One vector is turned by the same rotation once a tick. Each row is the vector after some number of ticks, and that number follows the row.
The counts run from 0 to 666.
[  8  36  46  15  -2   5   7  -1 -20 -57 -12  14   4 -16  14 -43  25  13
  10  -3  31 -62 -45  -6 -15   9  15  -4  -1  27  -8  -9 -10 -23 -19  -6
   8 -10 -40  -4  30  23 -42 -45  14 -29 -13  16 -40] : 421
[ 32  -8  49  -9  27  13  28 -24 -18 -69  29   1 -14 -12  22 -13 -12  -3
 -26  26 -20 -20 -25  11 -32 -15 -17 -31  12  40   2 -47  12  24 -21 -25
 -15  -6 -35 -26  59  20 -23 -19 -22 -29   9 -28 -13] : 428
[ 14 -10  65  -2  23  -7  23  13  40 -18   5  -6 -10 -25 -25 -47 -28  39
 -19  48  13  -8  10 -20 -21  25  -2  17 -34  18   8   7 -25 -53  -4 -33
 -10  17 -51 -49   1 -22   1 -16  18 -18 -22   8  16] : 189
[ 15   0  60  19  10   5   5  61  16   3  29  31 -33 -21  29   7  -9  42
 -17   4 -24  -9 -19   0   2  19  20 -34  -7  -4 -31  20 -10  -1   4  24
  67   8 -23 -21  -7  19 -14 -18   2 -13  31  44  -7] : 517
[ 20  20   7 -22  -4  11  26  16   3 -19  11   6 -66 -31 -10   5 -65  44
 -19  32 -22  12 -62  15  13 -31 -24  -7 -33 -15  21  -7 -16  -6   6  30
   4 -12 -22 -15  -7   4  -2  -4  19  -7 -34  10 -35] : 311
[-25  17  -6  16 -14  14   6 -19   4 -32  48  43   2 -36  -4  -3  -1 -24
  -1  79 -19 -45 -40 -51  10   2  -6  13 -15 -23   7   6 -12 -19 -21  -8
 -53   9 -25 -15  18   2   3  20 -11 -13 -14  20 -10] : 456
[-32  20  28  12  12  19  -5 -14 -31 -40  35  26  22   0  38  24  -7   1
 -30   7 -40 -33 -54 -18   7 -19  -7 -53  27 -19 -26  13  25  40  -6  22
  53 -17 -38   5  13  25 -28 -19 -15 -40   1  -7   4] : 116
[-18  25  50  10  40   3  -5 -41  21  20   7  14 -18  15   7   7 -32   4
 -32  29  27 -22  -8  33 -19  23 -10 -10   1 -30  -2  49  34 -10 -27   4
  -1   4 -43   8   6 -33  17  29  48 -13 -39 -17  49] : 359
[-20  16  22 -15  -9 -15  -4   0  23  14 -25  33   4  32   2  19  -7  14
  49   7  21 -31 -54  40  -5 -17 -39 -26   3  23  36  -4  -4 -11  -9   8
  20 -11 -26 -41  30 -22 -41 -50  27 -12 -46 -14 -33] : 621
[ 24  26  35   3  19   5 -14  -7   1 -30  -5  15 -38  -5  34  15 -36  37
 -35  60 -29   2 -52  14 -41  -7   1   9  10  11   4 -23  18  21 -40  20
  31   2 -60  15  32   7 -17 -12 -40 -25 -14  11 -18] : 653
[  4  22  43  23  15  34  -2  12  -8 -53   1  31   3  -6  27   3  40 -10
  19  -9 -18 -23 -41   5 -21  -3 -10 -51  32   7 -24  31  -9  16 -53 -28
  -3 -18 -11 -35  67  24 -13 -26 -11 -23  24 -21   6] : 424
[ -7   2  32  25  17  -3 -39  -1 -21 -33  21  -3 -20 -14  13  -7 -49  15
 -30 -15  -7 -27 -51   5  30 -16   8 -21  -6 -46  -7   2  29  18 -10  45
  60   2 -21  20  -8  28  -3   4  35 -35 -34  19 -16] : 341
[-20  -3  41  10   3 -19  24  -7  -2  29  46  34   5   2  42  58  -1 -15
 -61  24 -37 -24 -31  -9   8   2   0 -45   8 -13 -43 -14  47  18  -5  24
  28  14 -31   9  12  -8 -20   1 -21 -25  27  -3  -7] : 478
[-21   2  26  -2   4  -9  30 -10  34  24  53  49   5  11  41  55 -14 -14
 -36  23 -50 -22 -30  14   5  -4  -1 -55  12 -19 -20  11  39  28  -7   8
  20  10  -6 -10  13  -4  -8   4 -19 -20  27  -9   7] : 479
[ 20  36  25 -16  25   2  -7   6  35  -2  -3  46 -41   7  19  29 -28  46
  13  24 -15 -11 -57  49 -22  -8 -10 -44  21  15  11  29   5  16 -14  25
  48 -12 -21   6  25   1 -13 -22  -3 -18 -23  15  -6] : 304
[-41  24  55  21 -12 -37 -32  11   4   7  19  19  40  36  13  -7  13  -9
  24  -8  -8 -75 -27   9  -4  15 -23  -7  13  -9  11  16  -5  -6 -15   7
  12  -5 -22 -30  56  14 -30 -15  36  -2 -18  12  15] : 596
[  2  10  51 -15 -11 -16  43 -22  28  51   2  41  -6  22  24  39 -15  -9
 -17  40 -33   0 -40  29 -10 -32 -50   0 -12   0  12  -2  11  12 -25  10
 -40  -4 -18 -28  48 -34  -5  11  11  10  13 -22   1] : 267
[ 32 -12  59   3  28 -10  40  22  60  11  21  35 -40 -21   8   0 -26  46
 -19  38   6   4  -2  18   1  22  17   5 -32   7  -5  21  12  -1 -17 -17
   8  34  -8 -58 -20 -44   4  11  11 -11  11  21  -5] : 174
[-25  44  72  12  33  29  20 -16 -32 -16   2  10  -4   6   2 -20 -23  -5
 -30 -28 -12 -17   0  13   7  -6 -26 -13   5 -32 -12  37   9   4 -19  31
   3 -16 -54   7  17  18  15  25  56 -25 -22  -9  42] : 10
[-32  15  52  15  14 -18  23  31 -10  28  25  33  24  -8  32  29  -4 -21
 -56  56  -5 -19  -5 -47  -5  16   6   5  -6 -25 -34  23   9 -30 -17  10
  12  10 -60  -6 -22 -11  -7  46 -10 -16 -14 -17  33] : 145
[-14 -20  54  -6  -1 -39  14  58  15  21  27  31 -10  -7  21  19 -20   5
 -33  -8  16 -12 -11   3  34  26  18 -32 -15   5 -12  11  19 -34 -13  20
  67  36 -25 -45 -13 -17  -6   0  -5 -54   0   8  -7] : 170
[-11  17  58   0  -6 -23  34  15 -13 -12  53  11 -28 -15  17  23   3 -14
 -19  22   5 -52   8  32  -4   9 -27   0 -43 -15   0  -9  18 -42 -26   5
 -47  14 -33 -48  54  15 -19  27  18  35   6  11  10] : 54
[ 14 -10  11  -7  -5 -13  -9  -9  59   2  16  16 -25  19  28  30  -4  19
   2  46  -6 -16 -46  48 -24 -23 -41  -9 -16   6  15 -14  23  -1 -25 -27
 -19  -9 -12 -54  38 -45 -33 -45  12  13   9  -1 -21] : 616
[-11  16   9 -18  -7  28  39 -34 -15 -59  33  42 -40 -32  10   5 -28  -4
 -19  41 -24 -12 -28  -1  19 -21 -22  -1 -21   1   6 -21  27  24 -28  14
 -45  21 -23 -21  36   2   2   7  -9 -28  -2  -3 -21] : 442
[ 15  -7  18  -1  21   5  17 -15  -6 -11  28  33   0 -15  59  16 -27  -9
 -58  56 -25   5 -35 -31  -9  -5   5   4  10  10 -18 -23  13  17 -30   2
  13  13 -42  21  13 -25 -19  24 -25 -59  -8 -24 -16] : 120
[ 16  -9  35  -4  22  26  24  13  32 -24   2  13 -46 -39 -17 -44 -40  46
 -20  34  -7  17  -9 -17  20  -8 -20  12 -32   2   1  14 -43 -22  -9  -3
 -18   9 -28 -39 -18 -29   9  -3  47 -47 -25  26  -5] : 537
[-27  22   0  17   0  33  16 -38  22 -29  44  50   1 -24   1  17  13  -5
  -7  80 -36 -28 -42 -32  -3   3 -13 -15  -3 -30 -11  35   1   3 -16 -16
 -60 -12 -23 -20  28  -7   2   8 -16  -4  -3   9   8] : 455
[ 23  -1  78  28  52 -32  10  -2  22  -3  38   4   4  -1  12 -23 -20 -14
   1  28  -2 -35 -13  31 -33  26   0  -2  -7 -24  11  36   8   4 -29 -36
 -18 -18   3 -25  19  -2  10  56  47  13   6 -24  30] : 374
[ -7   1  73  37  12  26  -8   0 -28 -26  -9   4  14   8  14 -38  -6  21
 -27 -27 -39 -18 -19 -28  20 -28 -28  -4   0 -31 -34   7 -19  12  -8   1
  16 -28 -33 -17  -1   5 -12 -29  67 -36  19  16  13] : 554
[ -9 -40  36  29  -9  -3 -39  -5 -10 -27  30  -6  16   9   5 -24 -35  -7
 -44  -1 -29  -8  -7 -21  34 -31 -31 -12 -19 -18  -2 -33  15   8  -6  -8
   6  10 -10 -38  43 -28  11 -13  45 -70   0 -11  -1] : 564
[-19 -15  25   8  -5 -34  -7 -31  47  21  11  24  34  40   1  -2 -27 -10
   9  21 -23 -37 -63   8   3 -30 -28  -1  -8  -1  35 -44   5   2   3 -21
 -12 -11   5 -18  41 -37 -15 -25  44 -45 -25 -12 -35] : 258
[ 52   3   5 -25  19  15  40   1  14 -29  14  22 -22 -18  50  18   0  -9
   3  38  -9   0 -39  31 -20 -24 -32 -33   4  41  -6  -5   1  13 -36 -37
 -23 -18 -14 -50  50 -18 -29  -3  -5 -34  10 -43 -10] : 81
[-28  18  15 -22   7  24  -7 -15 -19  -9  11  22 -17   8  15  53 -42   6
 -46  21 -11  15 -44  -1  -6 -18 -30 -40  19 -28   4  23  21  10 -31  29
  35   0 -48 -10  20  -2  11  -3 -21 -25 -38 -29  20] : 665
[-27  16  60 -25  -3   8  33 -11 -17 -14   4  25  -2  11   1 -18 -19  -5
 -40  -5 -10   5   2 -20  13 -10 -36  17 -11   8  11   4  -4   5 -48  24
 -28  30 -45 -33  60 -10  23  -5  14 -53 -20 -11  24] : 226
[-47  47   5  -5   3  21  24 -28  11 -17   9  66  11   0   7   4  10 -22
  35  34  -5 -36 -48 -23  19  16  -8 -27  24  -1   4  51  -7  -3 -37  20
 -20   7 -24   0  30   5 -15   8   2 -49 -30  -2   6] : 450
[-43   1  45  10  15 -14  30  12  -8  21  48   9  28   5  18  36 -20 -11
 -65  46 -16 -26   5 -31  -7  17 -19 -22   4 -39 -23  19  10 -18   5   1
  20   0 -53 -19  -8  -7   2  33 -15  -4  -5 -27  47] : 146
[-29   7  28  -4 -35  -7  11  25  13  48  13  57  12  31  37  54  12 -40
   5 -19 -20  -9 -57   7  25 -40 -38 -15  -2 -27  -5   4   6   2 -30  33
  -6 -10   5 -32  38 -14 -10  -7  29 -26   7  -1 -23] : 262
[ 18 -24  59  45   9 -15 -21 -11  -9 -10  47 -19 -28 -16  33 -11 -16 -12
 -54  16 -19 -31 -11  14   4 -23 -13  19 -33 -37 -21 -42  38   1 -29  -7
 -24   1 -17  -9  33 -24  -5  27  42  -4  21  12 -13] : 29
[ -8  12  80   2   5  -6  15  49 -24 -33  -9  13  10 -10 -13 -50 -13  28
 -17 -20   9 -21  -5 -31  18  16   0  -4  -3  21   9   6 -40 -30  -8  14
  38   8 -39 -36   6  27  -4 -27  14 -46 -12  18  -2] : 195
[ 22  22  10   5   0  -5 -30  15  15 -43  30   4 -29 -29   2   2 -22  36
   7  75 -45 -24 -57  -2 -32   2 -18  -3  -2  -2  28  15 -16   4 -10 -17
   5 -23 -16 -32  51  22  -5 -10 -29  19  -6  28  -6] : 642
[ 35  26  65  10   2  -7   7  43  -3  29   0  15 -19  -6  47  30  -2  28
 -23  16 -31 -18 -49  18 -38 -20   0  -8  10  12  -9 -24  -4 -11 -10  29
  37 -19 -47   9  42  19 -40 -20 -22  15  18  17 -22] : 291
[ 28  17  19  -6  -3 -11  -8  27 -13 -44  18   2 -23 -45  13 -20 -31  28
   1  65 -40 -14 -62 -18  -5 -18  -9   9 -21  -1  33  -9 -38  -3 -10  -9
   1 -17 -15 -27  35  30 -12   6 -24   4 -11  16 -29] : 643
[-35  11  17 -19 -12 -30  55  17  10  37  28  60  15  -8  17  33 -24 -21
 -20  -5   2 -21 -37 -14  53  -3 -15 -42  -5 -20 -10   6  -1 -22   5  40
  33   2  -6 -13 -25  -9 -22  16  18 -44 -16 -15 -27] : 488
